(in the rows, 128 means zero)
The rows of D fall into a few groups, and each row is roughly a mix of its group's hidden directions.
D, 121 rows:
[[157 112 117  75 106 157 189 112 146 110 148 100]
 [123 153 136 103 151 104 128  74 140 107 110  58]
 [130 149  99 114 170 151 115  54 153 138 135 158]
 [138 104 112 121 107  82 106 118 162  74 120  75]
 [145 127 147 134  95 201 155 138 100 175 117 132]
 [125 138 117 125 143  68  78  89 156 148 140  86]
 [150  90 153 182 121 159  97 172 116 103 159 128]
 [ 90 135 136 149 176 105 132 116 125 200 131 160]
 [141 130 134 129 112 118 206 115 138 141 131  65]
 [145 164 122 108  82  79  90 136 109  88 151 103]
 [139  92 161 157 137  91 166 106 115 147 162  76]
 [109 114  95 119 132 143 175 194 107 142 123 171]
 [183 152 107 101 108 168 105  73 136 143 133 152]
 [121 144 117 111 214 130 122 109 108 148 141  88]
 [117 138 147 133 157 168  65 106 141 119 140 184]
 [161  63 138 131  69 131 132 147 103  95 114 131]
 [156 144  89 125  85 125 132 147  80 116 133 190]
 [ 99 156  92 103 158 176 115 106 164  96 130 165]
 [ 97 136 130 108 182 147 121 174 167 119  91  94]
 [100  90 109 118 122  80  88 125 127 177 111  84]
 [100  96 161 159 171  87 167 106 133 160 135 152]
 [159 115 132 105 105 171 103 182  85  92 110 123]
 [141 144 102 116  76  83 150  93  87 116 152 160]
 [121 194 114 116 151 187  95 118 130 155 128 149]
 [134 114 122  44 164 105 158 152 145 125 116 121]
 [116 112 105 142 118  52  98 131 178 127 154 115]
 [ 91 108 124 192 125 139  73 105 139 126 141  93]
 [108 112 182 132 177 108 116  90 167 152 143 157]
 [154  93  75 167 103 180 148 136 123 107 138 106]
 [ 86 119 143 105 165 101 101 150 157 138  72 163]
 [126 140 183 103 141 125 152 117 125 201 124  96]
 [134 144 214  87 128 120 153  98 134 118 129 136]
 [120 153 151 139 103 112  82  89 108 140 178 175]
 [197 150 139 172 136 153  91 119 120 137  94 107]
 [167 116 163 143 106 140 119 192 109 114 103 173]
 [127  97  67 105 132 111 109 142 133 126 132 199]
 [152 115 124  91 118  87 137 104 141 180 151  72]
 [103 122 143 107 195 118 121 163 167 140  85 106]
 [ 83 132 180 155 151  96 174 118 140 164 110 138]
 [ 84 182 153 116 162 147 156 150 137 122 111 176]
 [ 89 160 123 154 152  97 138 107 139 200 135 148]
 [105 162 192 138 132 162 145 131 116 180  99 131]
 [120 112 151 126 180 126 136 161 160 146  87  70]
 [166 181 108 116 131 125  90 137  76 121  96  97]
 [157 120 143  60 136 149 134 166 114 126 117 183]
 [133 103  98 119 144 168 130 151 139 104 106 205]
 [142 134 136  83 165 144 198 133 101 147 158 111]
 [115 117 116 133 127 182 130 112 154 193  86 156]
 [130  98 107 154  95 103 160 155 121 198 146 107]
 [152 145 154 105 157 102 151  58 131  87 111 121]
 [121  96 208 147 117  74 129 132 124 134 141 129]
 [150 144 113 128 127 103  88 117  94  75 181 160]
 [131  98  67  99 102  86 136 131 102 132 106 172]
 [104 107 124 128 114  60 117 157 152 136 177 165]
 [130 159 114  83 124  92 155 104 116  65 100 109]
 [166 102 147 129  99 206 144 132 123 105 112 103]
 [140 128  93 123 115 138 154  99 125 119 150 214]
 [135 197 102 119 148 158  93 150 104  97 156 115]
 [157 161  86  97 128 136 107  99  98  85  90  98]
 [102 106 168 124 139 165 165 150 112 141  79  81]
 [100 128 127 164 121 188 164 147 135 114  93 176]
 [112 127  88 113 143  93 110  89 175 110 113  74]
 [134  82 134 173 114 123 115 129 139  95  99  61]
 [187 149 114 132 108 125 126  99  76 117 108  77]
 [124 155 101  93 136  78 130  53 124 131 135 141]
 [142 176 195 152 118 115 101 112 100 128 161 109]
 [125 112 132 141 125  79  68 166 141 138 144 180]
 [124 171 129 146 118 137  65 108 107 172 170 139]
 [126 153 130  83 131 115 136 159 111 110  81 195]
 [125 118 103 129 118 114 198 187 133 146 134 165]
 [101 174 141 121 153  83  65 147 125 125 109 102]
 [167 138 123 154  87 109 120 128 128 136 188 183]
 [152 155 141 179  82 164 119 112 112 119  74 132]
 [ 67 115 112 122 145  77 111 108 166 143 118  88]
 [107  94 124 159 169 157  85 119 128 121 169  80]
 [167 127 133 105  95  95  73  81 130 124 151  96]
 [149 133 145 135  74 112  74 138  71 150 133 146]
 [ 79 113 111 110  77 104 121 132 151 103 143 185]
 [134 115  98  75  89 119 133 135 159  80 137 176]
 [142  92 179 130 145 149 121 113 140  71  94  90]
 [118  89 123 133 144 145 110  97 153 155 184  72]
 [128 133 130 156 110 200 131 126 106 158 115 185]
 [139 114 193 167 163 167 140 139 160 141 136  99]
 [102 176 139 147 102 135 172 127  83 128 100 175]
 [103 114 147  94 183 105 184 149 143 165 124 134]
 [111  99 159 162 113 107  84 139 124 193 154 111]
 [ 67 139 108  81 147  84 132 139 131 108 115 170]
 [109 124  99  76 127  70 112 137 161 168 107 148]
 [139 133 111 192 106 107  77 136 144  78 112 131]
 [154  98 160 124 154 158 124 200 101 100 119 140]
 [ 91 129 103 151 128 147 137 134 143 191  95 180]
 [120 170 160 117 196 103 120 140 145 159 125 165]
 [195 139 136 131 138 123 183  87 105 107 107 114]
 [ 66 122 117  81  93  99 132 113 155 138 112 166]
 [155  77 157 147 106 146 109 153  90  73 109 128]
 [135 124  84  65 151  79 130 128 153 156 155 118]
 [147 166 159  62 125 155 117 111 122 114 145 177]
 [177 124  91 117 128 155 141  97 119 127 193  95]
 [133 108 163 170  72 150 110 164 123 117  92 159]
 [132 127  74  75 117 129 165 120 182 156 127 117]
 [113 120 145 108 137  79 136  87 142 129 115  54]
 [ 95 149 112  78 160  77 158 134 149 111 109 162]
 [ 92 173 131 161 139 118 165 122  74 142 156 161]
 [158  58 158 154 121 166 117 120 107  90 115 136]
 [112 166 104 112 101 117 123  62 123 116 170 166]
 [ 99 151 132 128 187 148 107 189 105 103 107 139]
 [119 148  94  84 166  87  83  98 158 138 105 133]
 [177 158 117 173 144  96  67 124 126 136 137 149]
 [161 122 123  67 143 135 165 169 117  85 136 159]
 [117 122  82  89 124  69 148  92 123 134 122 173]
 [114 101 135 168  97 119 158 125 132 142 205 108]
 [109 145 123 168 126 156 125 195  73 142 114 139]
 [114 154 124 117 159 160 145  62 172 108 141  99]
 [143 157  84  85 160  96  85 106 145 109 122 163]
 [169  97 134 165 102 178 103 141 121  98 173 140]
 [140 120  71 130 108 173 128 191 111 123 108 151]
 [143 126 119 109 194 113 134 115 125 161 183  89]
 [137 140 191 153 110 100 117  75 113 136 171 122]
 [126 106 138 172 114 142 153 162 121  99 103  58]
 [139 122 205 171 112 121  98 121 111 148 163 133]
 [123 122  83  81 166  85 109 119 170 158 134 109]]

Here is one row of each group, with its name. Which group are the others in?
[ 85 178 114 142 105 132 169 105  94 104 109 166]  H
[164  85  66 138 122 163 155 146 122 154 103 146]  X
[ 92 174 200 147 121 100 128 121 123 105 108 145]  K

[153 164 110 162  97 173 102 162  90 151 155 141]  X
[129 126 193 154 139  99  96 177 112 166 132 127]  X
[126 158  93  75 150 176 114 167 140 160 105 126]  K
[184 137 108 120 116  71  94 126 178 129 109 125]  H
[145 153 110 116 148 150 154 176 125 106  86  68]  X
[193 105 143 110 112 147 146 182 125  90 138 148]  H
[121 140 151 187  96 167  99 150  82 141 101 122]  K
[167 160  81  78 134  92 128  99 160 106 117 138]  H
[116  84 153 102 192 126 142 105 160 147 114 164]  K
[147 100 165 128  68 120 177 114 107 170 137 138]  K
[ 91 133 158 138 174 117 123 145 110 164  71  91]  H
